Named moves come first, each a turn or a mirror and shown by rows before and after it. Which of them, in which order, take the first row of each pair that follows to the second? Write the first one first, as in the answered first pair.
move R:
[  3  -6   9   7   4  -6   2  -8   8   6 -13  -4 -11   6  -4  -5   4  -6
  -3  -7   1  17]  ->  [  3 -10   5   4  10  -8   3   1  -5  -9   0  -9 -15  -3   1  -2  10  -6
  14   0   1  10]
[  3   1  -1  -3   4   1  -6 -10  -1  -7 -10  -8  -2  -9   1   2   3  -5
  -4  -3   3   6]  ->  [  2   1  -2  -3   4   1  -6  -9  -3  -8  -9  -9  -3 -10   1   2   4  -5
  -2  -1   3   5]
[ 14   2   5  -5  -9   5  -3  -7  -1  13   1  14   8  -1   3  -6  -5   5
   2 -12  -8  -6]  ->  [ 13  -1   2  -6  -5   4  -1   0 -10   3  10  10   5  -6   7  -4   0   5
  13  -8  -8 -11]
[  4  11   3   0  -2   6   0  -8  -6  -8   1  -3   2  -2   7   0   0 -12
   2   7   1  -7]  ->  [  4  13   5   0  -5   6   0 -11  -1  -3  -5  -1   3   1   5  -2  -3 -11
  -4   4   1  -4]
move T:
[  4 -12  -2   3   3  -9   1  15 -14  -4   7  -4  -1  -2   4  -7   4  -7
  16   0  -9  -7]  ->  [  1   0  10   4   9   2   1  -5   4  -7  -6 -12 -20  -5   2  -5   8  -7
   6  -2  12  11]
[ -6  -3   0  -1  10   3  -6  -1  -2  -9   4  -6 -11  -7  -5  10   6  15
   0   1  11  13]  ->  [ -4  -9  -7  -2   6  -3  -6  11 -12  -7  12   0   2  -5  -5   9   2  16
   4   2   1   3]
[-4 11 -8  1  1 -4  1 -2  4  0  4  5 -4 -1 -8  5 -9  6 -2 -1  4 -7]  ->  [  1   5  -9   3   0  -8   2   2  -2  -3   6   6  -2   1  -4   0  -7  -3
   7   2  -5 -11]
move Z:
[ 10   4   0  -1  -2   3 -16 -19  10   9 -16   8  15   3  -5  -3  -9  -6
 -22 -12  -3   5]  ->  [ 10   2   3   3  -8   1  -9 -13  12  16 -14  11  14   8  -7  -8 -10  -9
 -18 -10  -8   4]
[  0   8  -7   5   1 -12 -10  -2  -7 -14  12   0   7  -4   3   1   4 -15
   1  -2  -6 -13]  ->  [  1   7  -4   8  -4 -12  -4   3  -4  -7  15   2   6   2   1  -2   2 -17
   5   0 -10 -14]
[  1  -8  -2 -14  -5  -1  -3  -5   0   4   7   7  14  -2  -3   1 -17 -12
  -5  -2 -10  -8]  ->  [  0  -7  -3 -16  -2  -1  -6  -8  -1   0   7   4  14  -5  -3   3 -16 -11
  -5  -4  -7  -7]
[  5   1 -19 -10  11  11  -4 -12  -1  -6   5   2  11  -3   6   2  -4  -9
  -8   0   0  -4]  ->  [  6  -3 -12  -3   0   8  10  -1   6   9   7   6  10   9   3  -8  -7 -15
   1   4 -11  -8]
move N:
[  1  -2  -6  -5   3  -8  -8  -5  -9   0   0   6   7 -11  -3   7   3   1
   6   3  -5  -7]  ->  [  3  -2  -6  -4   3  -7  -8  -7  -8   1  -2   6   8 -10  -3   5   2  -2
   5   3  -7  -6]
[ 14 -14   7  -2  -5 -11  -3  14  -3  -8   2   9   2   2   9 -10  -4 -27
   8   3  -6 -11]  ->  [ 14 -12   7  -3 -11 -10  -5   9   6   5  -5  14  10   8   4 -11 -12 -23
  -6  -2  -6  -8]
[  5  -3  11   6  -2  10  15  -5  -3   0  13 -14  -1   2   6   7   2   7
   0   0  -2   1]  ->  [  9  -4  11   7  -2  10  14  -8  -3  -1  12 -14   0   3   7   4   2   1
   2   0  -4   2]
[-10  16  -6  -5   0  13   2  13  -6 -12  18   9   1  -6   7  12  -5   0
  11   9  12 -13]  ->  [  0  14  -5  -2   2  11   0   5  -8 -18  13   6   2  -6  11   4  -2 -20
  18  10   3 -14]
Pairs:
(2 to 3 moves a pair)
[ 3  6  2  1 -2  3 -3 -7 10  7 -5  8  7  2  0  3 -6 -1 -5  6  0  1]  ->  [ 1  5  5  2  5  5  1 -5  4 -4  3  1 -4 -4  5  4  2 -5 10 12  5  1]	R Z T
[ -7   7   9  -2   0   2   1  -3  17   3 -10  -1 -11   2  -1  -1  -1  10
  -7  -2   9  14]  ->  [-7 -1 -1 -4 -8 -6  4 17  5 11  2  9  5  6 -2 -1 -8 16 -3  1 -5 -2]	Z T
[ -2  -7   8  -7   3 -11  -1  -3  18   0 -16  -5   1   4   0  -8  18   6
 -13   0  -4  -1]  ->  [  2  -9   5  -8   3 -12  -4  -4  13  -3 -17  -5   5   3   2 -11  18  -1
 -11   0 -11  -5]	R N N
[  9  -6   1   0   1 -16  -4  -6  -5 -10  -9   0   4  -5   2   4   1   1
 -10  -7   6  17]  ->  [  6  -8   7   4 -12 -17   9   7   2   7  -5   6   3   6  -3  -1  -2   4
  -6  -3   0  15]	Z N
[  9   2  -5   1 -16  -4  -2   7  26  11  -8   1   2  -5   6  -8  -8   3
 -10  -5   1  15]  ->  [  1   3  -9  -7  -4  -3  -6  14  10  -9   5  -6  -3 -20  10   5   0  17
  -3  -1  15  12]	Z N R
[  0   6  -9  -7  12  -2   0  -1 -11 -19   6 -14  -4  -8   5   3   2  -9
  14   7   2  -7]  ->  [ -6   4  -5  -3  -5  -4  14  17  -4   5  13  -2   0   7  -2  -1  -9  -1
  14  10  -5 -13]	T T Z
[ -7  14  -2 -11  -3   9  -9  -9   8   4  -5   8  11  -1  -8  12 -14  18
 -30  -5  11  -1]  ->  [  6  -6   2   4 -16  -5  11   8   3  16   1  12  12  18  -4 -12 -10 -13
   3   4 -23 -12]	Z T
[ -1   5  -6  -2   2   6  -6   4 -12 -11   2   5   8 -10   2   4  -5   1
  -5  -1   3 -10]  ->  [  5  -1  -5   3   0   2  -1   7 -15  -9   3   4   7  -5   3  -4  -3  -9
   4   0  -7 -12]	R N T
[ 7 -6  5 -1  1 -4 -1  2 -2 -4 -1 -3 -7 -5  5 -8  4  3  0  0 -6  4]  ->  [ 3 -4  6 -2 -4 -3  3  6  3  4  0  1 -6 -1  2 -6 -1 10 -4  0 -5  3]	T Z T
[  0   0   0  -1  -1   7   6   6  -5 -11   9  -4  -3   1   7   3  -6 -13
  16  13  -3 -10]  ->  [  7   1   2   2  -6   8   4  -6   5  -1  -3   1   3   8   4  -4 -11 -21
   5   8  -9  -5]	N R
[ -5  -7   2  -1   2   2  12  10  -9  -7  15   1  -7  -6   6  -1  -6  -2
  16   8   8 -12]  ->  [ -1   2   6   1  -6   7   6 -10  14  13  -8   9   2   4  -2  -6 -18  -6
 -11  -2   8  -2]	N R T
[ -4   8  -3  -9  10   8  -9  -5  -8 -18   5  -1  -2 -11   9   8   4   1
   1   2   9  -8]  ->  [ -9  11  -1  -9   2  10  -7  -3   4  -1   1   6   4  -5   0  11  -5  14
 -15  -2  12  -4]	T R N
[-11   3  10   0  -9  -3   8  -1  12   3  -1  14  14   4 -11  16  -2  21
 -16  -2   4   4]  ->  [  1  -3   1  -3   0  -8  -8 -13   2 -12  -9  12  25  -3  -6  13   1   7
 -19  -8  -6   3]	T Z R
[  7 -13   2   0   9   3  15  -2  -8  -4  -4  -2 -20  -9   7 -18   3 -24
   6  19  -2 -10]  ->  [  8  -4   0  -5  14   9   0 -21   0  -4 -19  -1 -14 -13   5 -12  -1 -18
 -19   8   8   1]	R Z
[-6 -6  0  4 -3  4 12 10 -2 10 11  7 -3  4  2 -3  0  6  6  3 -8 -9]  ->  [ -5  -1  -7  -4  12   7  -5  -4 -12 -12   7   0  -3 -11   7   5   5   7
   0  -1   1  -6]	N Z
[  0  -8   7  12  14  -1   2  10 -12 -17   5 -19   9   7   3   3   6 -10
   7 -12  -2   4]  ->  [ -3  -1  15  16   2   4   8   4   9   6  -6 -11   9  20  -6  -1  -4  -8
  -7 -15   0  10]	N T Z
[-4  3  4  3 -3  5  1  0  8  2 -2 -7 -2  3 -4 10  2 13 -6 -1 16  7]  ->  [-1 -3 -7 -2 -2 -2 -5 10 -8 -4  6 -5 13  0  0 11  1 14 -1 -1  5 -3]	T Z
[-9  7 -6 -7  2  2 -4 -2 -5 -9  7  2  6 -8  3 12 -3  9 -2  3  8 -7]  ->  [-9 10  9  3 -5  5 11 -6 12  4  1  0 -9  2  0  3 -1  0  2  6 10  2]	Z T T
[  4  -5   9  11  -7  -2  14   4   2   9  -3   2   2  11  -2 -14  -3 -16
  10   1  -5  -3]  ->  [ -1   5  -2  -3   9   3 -10 -12  -4 -11  -9  -3   7  -9  -1   4  -2   3
 -14  -9  16   4]	N Z
[  3   3  -2   0  -2   5   8  -3   0  -3   2   1  -3   2   1  -6  -6 -16
  12   9  -2 -13]  ->  [  0   7   0  -2  -7   7   8  -4  11   9  -5   6   1   7  -5  -5 -13  -7
  -2   4   2  -9]	R N
[-3  1 -3 -1  0  6 -4 -1  6  8 -3  4  3  5 -2  2 -5 16 -6 -3 16 10]  ->  [  2  -7  -6   1   3   1   2  10 -10  -4  10   0   0   2   5  -3   4   4
  19   5   5   1]	R T Z
[-3  7  8  6 -4  4 13 15  0  2  5 -1 -4  5  2  3  0  0 12  5 -2 -5]  ->  [  0  10   2   0   9   7  -3   1  -6 -16   0  -7  -2  -9   7  10   5  -2
   5   0   5  -2]	N Z
[  6   2  -9 -10   7  -4 -16   2  -4   0   3   1  10  -5  -5  13  -3  14
 -18 -10   9   3]  ->  [  8  -3   2   0 -10  -6   2  10  10  24   2   8   6  14 -10  -1  -7   6
 -10  -6  -4   2]	N R Z
[  2   0  -5   8  -8  10   6 -10   2   1  -2  -1   5   4 -13 -12 -12 -14
  -1   8  -2  -3]  ->  [ -3   5  -9   1   2  13   0 -14  -4 -14   1  -6   0  -7 -10  -3  -7  -5
  -2   8  10  -2]	R Z T
[-9 14  7  1 -4 15 13  4 10  7  2  8 -9  5  3  1 -8 -3  0  9  7 -4]  ->  [ -8  15   1  -4   7  17   3  -2   2  -9   1   2 -11  -6   7   7  -2  -3
   0   8  13  -3]	Z N
[ -4   5  -4  -9   3   5 -10   3  -5 -10   9  -6  -2  -4  -6   7  -3  10
   8   8   1  -7]  ->  [  7   3  -3  -3  -3   4 -12 -11   5   0  -6  -2   6   5  -7  -5  -8  -9
   2   3 -12  -3]	T N N
[  0   3  -4 -10  -1   3  -3   3  -4  -9   2   4   1  -3   2   7   4   1
  -3  -4   4  -8]  ->  [  4   0   0  -4  -9   1   5   6   1   1   0   8   2   6   1  -2   2  -7
   2  -3  -6 -10]	N Z N
[ 5 -9  4  4  6 -2 -3  1 -7  9 -3 12 13  7 -5 -4 -3  0 -7 -1 -7 -3]  ->  [ -2   0   8   1  12   6  -4  -7  -1   2  -4   6   2   0  -5   5   0  11
 -12  -1  12   5]	R T T
[  6  19  10  10 -10  17   3 -13  11   6   7   3 -15   2   9  -5   5 -30
  11   2   4 -11]  ->  [ -5  24  -5  -5  -2  18 -11  -3  -5  -7  19   6  -4 -13   9  16   2  -1
  -1   1  18 -19]	Z T N
[ -2  -7   4   1  -8 -10   6  19   9  20  -4   6  -1  14 -10  -3  -1  15
  -7  -4  -9   4]  ->  [ -4  -5   6   1  -7  -8   5  16  11  21  -6   6  -3  12 -10  -2  -2  16
 -10  -5  -5   7]	T T T
[  1  -1  -1  -3   4   1  -7  -4  -3 -10  -2  -2   0  -8   7  11   2  -1
   2  -1   2  -2]  ->  [ -1  -1   8   3  -1   3   5   0   4  -2   1  -3 -10  -1   6   7   3  -4
  11   4   2  -1]	Z T R
[  0   7   7   1  -1   4  -5 -16  13   7  -9   0   0   3  -4  -2  -7  -6
 -11   1   2   0]  ->  [  5   3   5   1   2   2  -7 -16   4  -3  -6  -3   1   1   2  -5  -3 -20
  -1   4  -5  -5]	R N R
[  6  -7  -9  -3   1  -5  16  14  -4   0  16   7   5  -1   6  -8  10  -5
  19  12  -2 -11]  ->  [  8   7  -2  -4   6   5   0 -20  20   3 -12   3   3  -4   1  -5   6  -2
 -15  -1  14  10]	Z T R
[ -8   5  -5  -3  -5   8  -4  -2  -9  -1   6   5   0  -2   0  16 -10   8
  -4   8   1 -13]  ->  [-10   5  -4  -3  -4   9  -3   0 -10  -4   8   3  -4  -3   1  17  -7   8
  -2   9   2 -12]	R N
[  8  -5  -4   3  -3 -15 -14   0   0   5 -12   7   7   5   0  -6  -4  -3
  -8 -12 -12   2]  ->  [  8  -8  -6   3  -3 -17 -11   6  -6   0  -5   7   8   4   2  -7  -2  -5
   0  -8 -15  -4]	R Z N
[ -5  -4  -7   1   3  -2   4  -3   8  -2 -12  -8   0   0  -3  -7   3   4
 -10  -9   3  12]  ->  [ -7  -8 -13  -2   6  -4   4   9  -7 -11   0  -9   2  -5   0  -2   5   7
   1  -4   1   3]	R T T
[-2  3  4 -1 -8  1  5 -5  0  7  2  3  1  8  2 -6 -3 -9  1  1 -4 -2]  ->  [ -6   4  -2  -7   0   2  -1  -2 -10  -7   9  -1   0  -3   4   3   1   0
   3   2   4  -4]	N R Z
[  1  -2  13   7 -14  10  10 -14  16  27  -2  10   6  17  -1 -12  -8 -12
 -10   7  -7  -2]  ->  [ -8   7   2 -10   9  16 -13 -23   2  -4   1   1   5  -9   4  11  -3  13
 -26   0  21   3]	Z N
[  4  15 -13  -9  -1  -3 -16  -7   5  -4  -6  21  20  -9  -1   7  -9  -9
 -20   0  -8  -9]  ->  [  9   5 -12  -4  -5  -9 -10  -1   2   0  -5  21  22  -3   0  -1  -8 -18
  -9   2 -21 -11]	N T N
[  7  -8   9  13   8   8   5  -7  -2  -1 -12  -1  -3   9   2 -18   4 -20
   8   4 -11   5]  ->  [ -6  -4   1   3  -5   8   6  13  -3  17  -1  14  14  13  -7  -5 -11  10
  -8   3  -7  -7]	T Z T
[ -3  -5 -17  -4   5   2  -2  -3  -8   9   6   2   4  -7   4  -3  -2   6
  -3   8   8   1]  ->  [  0  -4 -14  -2   3   2  -2 -10  -2  14  -2   4   4  -3   2  -6  -4   1
  -8   5   6   5]	N R
[-11  13  -9  -8   4   3  -7  -8  -2   2  -1   6  -6   3  -2  11 -11  10
  -8   1   4  -3]  ->  [ -9   6 -11  -6  -2  -4  -2   2  -5  11   1  11   2  10  -3   7 -13   9
  -5   2  -8  -7]	T R N
[ -7  10   0  10   1  12   1  -2  -2  -2   8  -8 -20  -2   1   0   1  -7
  17   3   3   1]  ->  [ -7  12  -2   7   4  13  -5  -7  -2  -6   6 -10 -19  -5   1   4   1  -5
  11   1   6   4]	R Z R
[  5 -14  -2   0   0  -5   1  12 -13   4  12   1  15   1  -6 -10   4  -7
   8  -1 -13  -8]  ->  [  3  -7   7   2  12   2   2  -2  -9 -13   9 -12  -8  -9  -1  -7  15 -12
  14   1   4   4]	T N R
[ -3   1 -13  -2   3  -4 -14  -7  11  15 -14   3   2  -2  -5   4  -7  17
 -15  -8  -7  19]  ->  [  9 -11 -12   4  10 -11  -8  -4  -4  -4  -7  -7  -6  -6   7  -7   7 -11
  17   0 -21  16]	T T R
[ 11 -13   0   1   9   1  -8  -2   1   3 -12   9  14   8  -2 -11   4  -6
   2   1  -6   3]  ->  [ 10 -14  -4  -1  15   2 -12  -1  -6  -7  -8   5  12   2   1  -8   8  -5
   7   3  -3   1]	Z R
[ 11  -7  -1   5  -4 -10  -2  23  -9  11   9  10   5 -10  15  -6   2  -1
  16   6 -10 -20]  ->  [ 18   2  14  12  -1   0  -4  -9  14  14 -16   3 -10  -7  13 -15   5 -19
   5   0  -2   1]	N N T
[ -8   1 -10  -4   0  -3   0  13   3   6   5  10  16   3  -9   2  -6  17
 -12  -3  -2  -6]  ->  [  7  -1  -8   1   8  -5 -11 -12   6  -4 -14   1  12   1  -5 -10   1  -9
 -13  -9  -8   6]	T Z R
[ -5  17  -7 -15  -3  15  -5 -10  -1   3  -1  10  -4  -6  -3   6  -9  -7
 -14  -3  15 -11]  ->  [  0   8 -12 -14  -1  10  -3   1 -17  -6  10   8  -2  -9   4   3  -3 -15
   5   3   4 -21]	R T
[  5  10   0   2   0  11  -4 -13   5  -3  -5  -1  -2   1   2  -2  -2 -20
   0   4  -3  -3]  ->  [  3   9   0   3  -1   9   0  -7   2  -4   0  -1  -4   1   4  -4   0 -21
   9   8  -6  -7]	R Z
[ 14 -11  10   9   3  -4   7   1   5   8  -9  -1   2  15  -5  -5  10  -7
   6  -3  -6   4]  ->  [  7  -1  10   3   7   3   0  -5  11   6 -13  -1  -1   9  -9   6   8  10
 -12  -8  11   9]	T Z
[ -3  14   7  -4   3  10  -3 -12   4   4   0  -7  -7   1   4   0  -8  -1
  -3   4  17   0]  ->  [ -5   9   5  -3  -6   6   3   4   2  15   8   0   3   9   1  -1 -14   4
   0   6   6 -10]	Z T
